M =
[[ 0.130  1.011  0.838  0.827  0.381]
 [-1.912  1.883  1.074  0.708  0.264]
 [ 1.487  0.629  0.933  0.914  1.119]
 [ 1.448  0.606  0.960  0.873  1.158]
 [ 1.490  0.568  1.019  0.915  1.152]]
Rows and columns are counted from 0.
row 0 col 0 -> 0.130
row 1 col 3 -> 0.708
row 3 col 2 -> 0.960
row 4 col 3 -> 0.915
row 3 col 0 -> 1.448
row 4 col 4 -> 1.152
row 1 col 1 -> 1.883
row 1 col 2 -> 1.074
row 1 col 0 -> -1.912
row 0 col 1 -> 1.011
row 2 col 1 -> 0.629
row 2 col 0 -> 1.487
row 3 col 1 -> 0.606
row 0 col 4 -> 0.381
row 2 col 2 -> 0.933

arr =
[[ 19.6   2.3  25.9  -4.6   6.5   5.7  -0.8  -2.8]
 [  4.7 -28.3  -5.8   7.4   2.7   0.6 -10.0  -3.2]
 [ 35.9  -7.7   1.5   8.0   9.1  -1.8  47.7  25.8]
 [  8.2   9.9   1.4  -7.2   9.3  20.3   4.9  36.2]]
Rows and columns are counted from 0.
(0, 0) -> 19.6
(0, 5) -> 5.7
(2, 0) -> 35.9
(1, 4) -> 2.7
(3, 0) -> 8.2
(3, 3) -> -7.2
(0, 3) -> -4.6
(3, 4) -> 9.3
(3, 1) -> 9.9
(2, 2) -> 1.5
(2, 5) -> -1.8
(3, 2) -> 1.4
(2, 7) -> 25.8
(1, 1) -> -28.3
(3, 6) -> 4.9
(1, 0) -> 4.7
(2, 3) -> 8.0
(0, 1) -> 2.3
(1, 2) -> -5.8

W = [  7.8  11.8 -26.6   5.1   7.8  52.0  26.4   4.3]
W[0]: 7.8
W[1]: 11.8
W[3]: 5.1
W[2]: -26.6

a = [240 195  41 250 193 190]
a[0] -> 240
a[1] -> 195
a[2] -> 41

grid =
[[101  60 129  47  36  61 114]
 [ 89  77 113  67 186 123  20]
 [ 75 159  72  85  49   7 112]
 [ 96  64 114  72  20  83 132]
 [ 89  68 115  71 192 142  15]
 [ 68 157  73  90  76  36  81]]
grid[0, 0]: 101
grid[2]: [75, 159, 72, 85, 49, 7, 112]
grid[1, 0]: 89
grid[5, 1]: 157
grid[:, 2]: [129, 113, 72, 114, 115, 73]
grid[3, 0]: 96
grid[1, 2]: 113
grid[3, 5]: 83
grid[:, 3]: [47, 67, 85, 72, 71, 90]
grid[5, 3]: 90
grid[3, 1]: 64
grid[0, 1]: 60
grid[0, 6]: 114
grid[1]: [89, 77, 113, 67, 186, 123, 20]
grid[5]: [68, 157, 73, 90, 76, 36, 81]

x = (171, 192, 78, 60, 128, 122)
x[0] = 171
x[5] = 122
x[2] = 78
x[3] = 60

A = [-12.6 -23.9  30.3 -52.9   2.3  -3.6]
A[0] = -12.6
A[5] = -3.6
A[3] = -52.9
A[4] = 2.3
A[1] = -23.9

X =
array([[132, 168, 167, 146, 159, 170, 168, 143, 174, 177, 156, 181, 141,
        197, 156, 179],
       [185, 161, 162, 173, 171, 161, 157, 179, 154, 156, 168, 155, 179,
        161, 170, 167],
       [168, 164, 167, 182, 217, 199, 113, 176,  96, 168, 146, 178, 159,
         60, 201, 228],
       [158, 164, 163, 156, 149, 148, 178, 156, 197, 164, 171, 162, 163,
        237, 153, 151],
       [141, 167, 167, 160, 172, 185, 156, 152, 139, 176, 150, 185, 146,
        135, 167, 196],
       [144, 167, 167, 161, 173, 185, 155, 154, 137, 175, 150, 183, 148,
        132, 168, 195]])
X[0][0] -> 132
X[:, 7] -> [143, 179, 176, 156, 152, 154]
X[4][13] -> 135
X[2][14] -> 201
X[2][7] -> 176
X[1][13] -> 161
X[5][6] -> 155
X[5][1] -> 167
X[4][0] -> 141
X[5][0] -> 144
X[:, 6] -> [168, 157, 113, 178, 156, 155]
X[0][10] -> 156
X[4][7] -> 152
X[3][9] -> 164
X[:, 4] -> [159, 171, 217, 149, 172, 173]
X[4] -> [141, 167, 167, 160, 172, 185, 156, 152, 139, 176, 150, 185, 146, 135, 167, 196]
X[1] -> [185, 161, 162, 173, 171, 161, 157, 179, 154, 156, 168, 155, 179, 161, 170, 167]
X[1][9] -> 156
X[4][15] -> 196
X[5][9] -> 175
X[1][2] -> 162
X[0][4] -> 159
X[2][8] -> 96
X[0] -> [132, 168, 167, 146, 159, 170, 168, 143, 174, 177, 156, 181, 141, 197, 156, 179]
X[3][11] -> 162
X[:, 11] -> [181, 155, 178, 162, 185, 183]
X[4][4] -> 172
X[4][6] -> 156
X[2][15] -> 228
X[:, 10] -> [156, 168, 146, 171, 150, 150]
X[1][7] -> 179

B = [[0.18, -0.07, -0.20, -0.02, 0.05], [-0.13, 0.13, -0.20, -0.10, 0.11]]
B[0,0]	0.18
B[1,2]	-0.20
B[1,1]	0.13
B[0,1]	-0.07
B[0,4]	0.05
B[1,4]	0.11
B[1]	[-0.13, 0.13, -0.20, -0.10, 0.11]

data =
  1.2    3.5    9.6   -3.3  -10.9    1.9   -3.9   -0.9    0.6  -13.7   -0.3   -4.4    0.1   -0.7   -5.1   10.0
-14.0   -7.3   26.2  -18.6  -45.5    7.5  -27.6  -18.6  -17.5  -42.6  -14.4    3.5    1.8  -13.8  -19.9   33.1
 17.2   -0.2    1.8   -3.9    5.0    1.7    8.1   14.5   14.2    5.8   14.1   -4.3    8.6   11.3   -3.4    0.2
 -0.1   -1.4    9.8   -6.8  -14.0    2.9   -6.9   -2.4   -1.8  -13.6   -1.2   -0.8    2.4   -1.7   -7.4   11.5
  6.6   14.0   27.4   -6.8  -27.7    4.8   -7.6    0.6    5.4  -38.2    1.5  -15.9   -0.7    0.2  -12.9   27.2
  3.1   13.4   -2.7   11.0   11.5   -3.3    9.4    4.3    6.5    2.9    2.2   -9.2   -6.9    2.6    8.0   -6.5
 21.1    7.5   18.4   -8.7  -12.2    4.8    3.1   14.7   17.2  -17.2   15.0  -13.4    8.7   11.4  -11.7   16.9
Indices start at 0.
(0, 0): 1.2
(5, 14): 8.0
(5, 7): 4.3
(3, 7): -2.4
(4, 5): 4.8
(0, 14): -5.1
(5, 3): 11.0
(2, 7): 14.5
(1, 7): -18.6
(0, 12): 0.1
(6, 3): -8.7
(4, 14): -12.9
(6, 2): 18.4
(5, 5): -3.3
(0, 10): -0.3
(0, 4): -10.9
(2, 10): 14.1
(0, 11): -4.4
(3, 5): 2.9
(5, 1): 13.4
(1, 0): -14.0
(4, 4): -27.7
(6, 13): 11.4
(5, 8): 6.5
(0, 13): -0.7
(5, 13): 2.6
(2, 3): -3.9
(5, 11): -9.2
(5, 6): 9.4
(5, 0): 3.1
(0, 15): 10.0
(1, 3): -18.6
(6, 7): 14.7
(4, 9): -38.2
